rotation ticks, each row followed by its count of ticks
The counts run from 0 to 246.
[167 117  85 141 144 151 120  87 159 103 118 141 125 165 125 157 133 156
 154  99  95 104 125 103 167  96 107 141 124  86 139 127 127 141  79 121
 144 119 112 152 166 181] : 146
[132 152 141 146 151 131 150 133 132 108 153 142 118 111 107 169 138 128
  91 139 106 127 171 139 122 155 126 138 168 158 148 117 139 102 172 183
 129 147 186 169 127  88] : 203
[144 148 124 141 154 146 157  97 128  84 139 149 131  92 151 130 150 106
 112 148  64 114 126 192  94  98 146 140 106 145 174 119 108 116 132 114
  89 185 116 123 152 133] : 60
[119 137 140  78 163 129 129 121 133 139 138 132 115 109 156 106 142 115
  84 100  65 119  93 153  85 160 146 127 128 170 145 120 106 106 166 117
 164 166 119 139  91 103] : 69
[155 151 139  55 114 163  80 121 149 148 126 127 105 115 128 126 155 111
 109 129  73 145 140 139 113 135 110 130  98 179 151  94 127 127 151 119
 140 176 162 131  74  96] : 73
[121 127 173 138 107 107 137 122 116 131 117 145 139 128 117  84 159 111
 139 177 128 176 137 137 145  91 183 158  94 158 149  79 126 122 136 125
 104 120 178 133 161  76] : 87
[109 117 155 139 168  60 187 169 124 133 137  86 142 109 174  71 126 126
 121 122 121 122 135 149  89 113 147 116 112 133 117 114  99 148 109 144
 123 137 122  74 141 112] : 223
[146 160  97 153 148 181 119 133 135  83 156 142 135 129 122 161 135 102
  89 105 127  71 107 130 122 115  58 150 123 128 132 152 133 149 107 115
  96 154 109 127 138 159] : 20
[128  91  87 144 157 114 129 104 140  94 124 164 118 164 128 150 120 164
 112  84 113 102 113 110 141 147 128 116 179 120 128 140 135 114 105 110
 186 121  77 164 140 154] : 150
[168 141 102 109 162 148 126  87 153 143 110 119 112  87 164 139 124 101
 105 129  71 100 140 181 115 147 119 135  97  88 183 125 105 125 141 139
  85 147 128 122 120 139] : 63
[116 148 120  92 104 149 108 164 151  87 149 186 150 136  83 174 120 179
 134 127 151 124 161 115 149 152 118 103 183 120 124 146 137 100 143 126
 146 132 136 163 157 158] : 160
[124 133 134 128 104 150 109 140 119 120 155 169 122 149  61 177 103 143
  91 126 145 146 178 106 133 171  84 126 171 138 119 157 160 120 178 149
 132 129  96 156 143 160] : 162
[137 157 146 111 145 142 167 109  91 107 125 109 117 130 104 150  86 145
 172 169 134 136 157 154 158 117  96 135 161  91 121 168 113 146 149 136
  63 123 134 146 152 179] : 174
[141 143 152 118 114 148 124 128 115  88 138 171 109 128  74 110 156 159
  91 209 150 157 120 161 134 133 134 159 111 118 134 127 144 151 135 120
  70 131 140 104  86 113] : 46
[127 113  78 133 166 132 127 100 136 118 132 157 117 144 121 149 115 173
 116  87 109 118 113  96 126 143 122  95 185 116 108 143 127 126 102 126
 198 116  66 153 116 163] : 151
[136 151 135 134 119 133 177 127 147  91 162 160 144  89 110 126 108 120
 108 207 154 131 135 188 100 143 137 124 133  93 131 157 136 130 148 115
  78 107 116 104 118 139] : 49
[114 119 131 151 137 138 135 114 116 124 148 158 112 120 169  99 162 132
  79 182 115 107  89 163 112 106 184 162  76 132 157 134  91 128 123 145
  96 144  99 106 126 148] : 56
[124 120 142 185  81 118 114 177  58 104 146 112 118 144  75 141 140 148
 162 121 175 151 113 132 162  89 140 152 135 118 140 125 155 147  92 134
 136 150 172 112 132 135] : 2
[ 83 165 176 106 156 113 134 172  82 131 135 119 116 102 132 109 133 149
 120 157 153 129 113 118 106 151 138 156 116 169 115 129 121 101 170 126
  72 134 165 129  97  84] : 211
[124 176 159 109 148 138 156 152 130 127 140  94 141 108 138 126 122 105
 126 170 138 125 169 123 115 121  79 145 104 152 105 118 136 139 156 143
  41 129 171  94 122 110] : 215
[135 144 120 123 126 124 129 126 162 140 118 145 158 136  86 126 106 104
 152  92 130 171 150  79 142 144 119 125 166 103  98 117 153 122 145 142
 176  64 130 185 164  91] : 120
[112 116 127 145 111 131 138 110 115 152 129 122 102  96 171 114 116 123
 109 185 141 101 107 174  95 135 173 136  89 101 163 149 109 128 130 135
  84 125  99  79 107 161] : 54
[146 103 120 160 135 111 153  55 129 176 101  88 125  97 163 104 102  66
 129 158 128 135 128 128 125 122 141 136  95 112 125 120 129 147 130 127
 108  66 128 117 114 100] : 94
[146 159 108 130 111 152  96 184 173 125 139 139 152  72 108 134 159 164
 123 110 148 127 111  93 111 142 163 129  96 128 108  74 149 114 111 157
 140 126 151 125 100  74] : 241
[162  79 140 116 171 148 135 113 163 115 142 140 108 124 132 153 135 187
  72 118 130  81 160 145 162 144  96 125  96 113 163 123 117 121 137 126
 111 159 131 121 101 164] : 189
[134 160 139 135 149 155 172 131 137 128 157 125 120 115 117 161 119 123
  98 142 110 120 162 139 130 149 126 138 177 143 128 144 125 120 182 211
 142 124 191 178 119 100] : 204
[147  94 108 105 168 140 132 108 157 115 141 128 110 114 130 148 127 186
  93 141 132  90 186 135 160 131  98  96  90 101 166 114 120 135 115 133
  97 165 127 102  94 164] : 188
[142 146 154 116 114 162 178 120 165  81 168 161 134 104 102 121 129 138
 111 203 163 144 101 188 125 125 127 151 120  95 120 169 116 124 142 121
  96 114 141 120 113 129] : 48
[134 137 108 202 136 114 173 113 111  84 156 133 154 110  98 141 108 118
 129 136 172 112 122 141 141 122 139 141 187  76 114 151 153 141  95 143
 117  92 127 141 150 129] : 8
[109 164 124 113 123 112 136 137  92 122 149 130 107 128  86 115 115 125
  92 175 119 173 122 166  92 155 139 115 193  96 122 161 120 178 127 175
 159 115 124 112  71 119] : 40
[135 133 162  97 140  98 129 147 123 115 128 158 112 142  69 133 130 129
  83 117 121 158 123 172 129 197 110 151 163  81 145 158 129 150 157 151
 144 119 128 125 106 122] : 37
[123 130 140 102  92 160  94 163 151  82 141 180 128 152  96 172 132 183
 138 121 155 118 129 121 158 147 109 126 161 122 132 147 133  93 143 114
 151 150 145 173 150 153] : 159
[149  87  82 132 160 116 109 104 146 120  96 144 111 130 122 165 104 166
 135  75 121 109 127 121 154 162 105 122 140  77 145 138 137 110 111  87
 136 115  80 148 141 169] : 148
[124 132 135 128 146 113 166  97  87 102 106 103 101 138 122 152  93 124
 151 173 131 122 159 164 157 138  86 133 160 108 141 164 131 147 150 121
  56 131 141 129 138 166] : 175
[111 138  97 194 132 135 130 120  83 115 142  99 113 127 149 149 118 119
 130 146 167  83  51 136 132 122 154 151 159  97 120 168 124 141  83 128
 127 115 132 130 108 147] : 12
[164  99 112 157 161  74 183 136 165 120 121 121 131  83 127 136 121 125
 106  66 109 121 135 143  99 170 122 120 118 104 136  96 151 129 135 128
 154 124 140  97 110  79] : 233
[104  89 116 172 147 105 133 123  89 112 121 144 124 170 130 107 125 158
 139 121 127 136 104  95 121  93 133 140 110 137 122 113 135 141  95  89
 118 121  40 110 173 160] : 140
[108 143 139 115 168 156 146 102 125 124 166 143 135 105 157  89 150 150
  99 169 110 115  89 158 112 101 191 148  74 114 149 132  82 116 118 148
  93 141  83 109 127 144] : 57
[125 121 134 132 140 140 104 159  95 137 144 128  91 115 120 160 156 187
 106 130 107 127 162 136 135 129 173 128 118 153 189  96 118 111 137 184
 133 189 164 146  99 131] : 198
[100 123 157 130  85 119  89 147  93 123  93 132 111 163 106 111 124 132
 177 138 172 163  85  86 148 126 136 155 128 153  95 137 150 124 127  81
 128  95 145 152 125 105] : 127
[163 163 103 106 162 166 142  82 173 134 133 127 138  91 151 128 134 100
 115 147  55  98 153 172 107 113 124 125 105  97 159 124  90 140 127 156
  96 152 122 127 134 150] : 62
[153 125 161 139 135 113 185  95 132 137 120 124 142  90 111 101 111  83
 153 153 125 178 158 150 123 116 140 152  98 116 127 113 146 115 170  99
  76 100 147 137 148  81] : 90
[119 170 105  57 129 141 109 132 159 135 130 125 134 100 154 105 139 114
 131 135  71 141 133 144  84 134 147  84 144 165 143 108 108 130 131 128
 163 170 137 132  79 102] : 71
[ 95 147  74 183 142 132 110 123  76 123 138 109 119 117 145 140 112 140
 136 145 171  78  77 117 120 117 161 130 146  88 131 148 127 144  65 134
 105 107 115 115 101 139] : 13
[179 117 131 139 181 104 179 128 194 100 118 119 147  97 128 127 154 148
 107  80 113 115 126 132 156 130 123 144  91  85 132  96 115 133 106 159
 146 117 165 122 120  86] : 231
[135 157 138  93 115 113  99 152 152  93 122 164 128 163  89 149 153 129
 106 132 108 134 126 168 153 148 105 143 167  77 178 140 111 143 110 166
 161 154 183 138 133 149] : 34
[128 150 149 105 155 157 131 157 143 121 165 129 122  88 111 153 148 187
 123 117 126 127 151 149 154 135 162 132 125 118 156 111 100  84 149 184
 132 153 174 176 128 117] : 200
[132 114 181  97 111 129 130 129 182 148 140 169 143 136 107  97 141  89
  67 126 122 161 158 137 129 161 116 133 119 148 129 116 142 112 192 149
 156 121 155 132 123  89] : 78
[137 154 100 126  98 142  97 180 167 109 144 135 140  99 135 132 166 156
 130 116 138 117 103  99 113 123 175 127 107 141 112  78 146 107  96 163
 165 126 174 117  94  74] : 240
[161 130 133 132 159 110 162 149 152 126 123  60 128 101 157 108 149 131
 164 107 101 123 119 152 125  84 126 131  83 106 128  95  95 157  87 138
 133 157 171  87 113 119] : 227
[101 138 115 143  87 116 111 124 121 157 114 112 117 169 126 125  98  89
 169 139 142 164 112  76 122 120 142 120 180 146  83 132 145 153 118 133
 181  76 147 155 128 102] : 124
[112 139  99  78 174 117 108  94 157 165 120 140 131 107 164  98 125 127
  72 120  74 106 124 142 101 182 141 108 128 114 155 110  85 119 138 156
 147 118  95 131  89 116] : 67
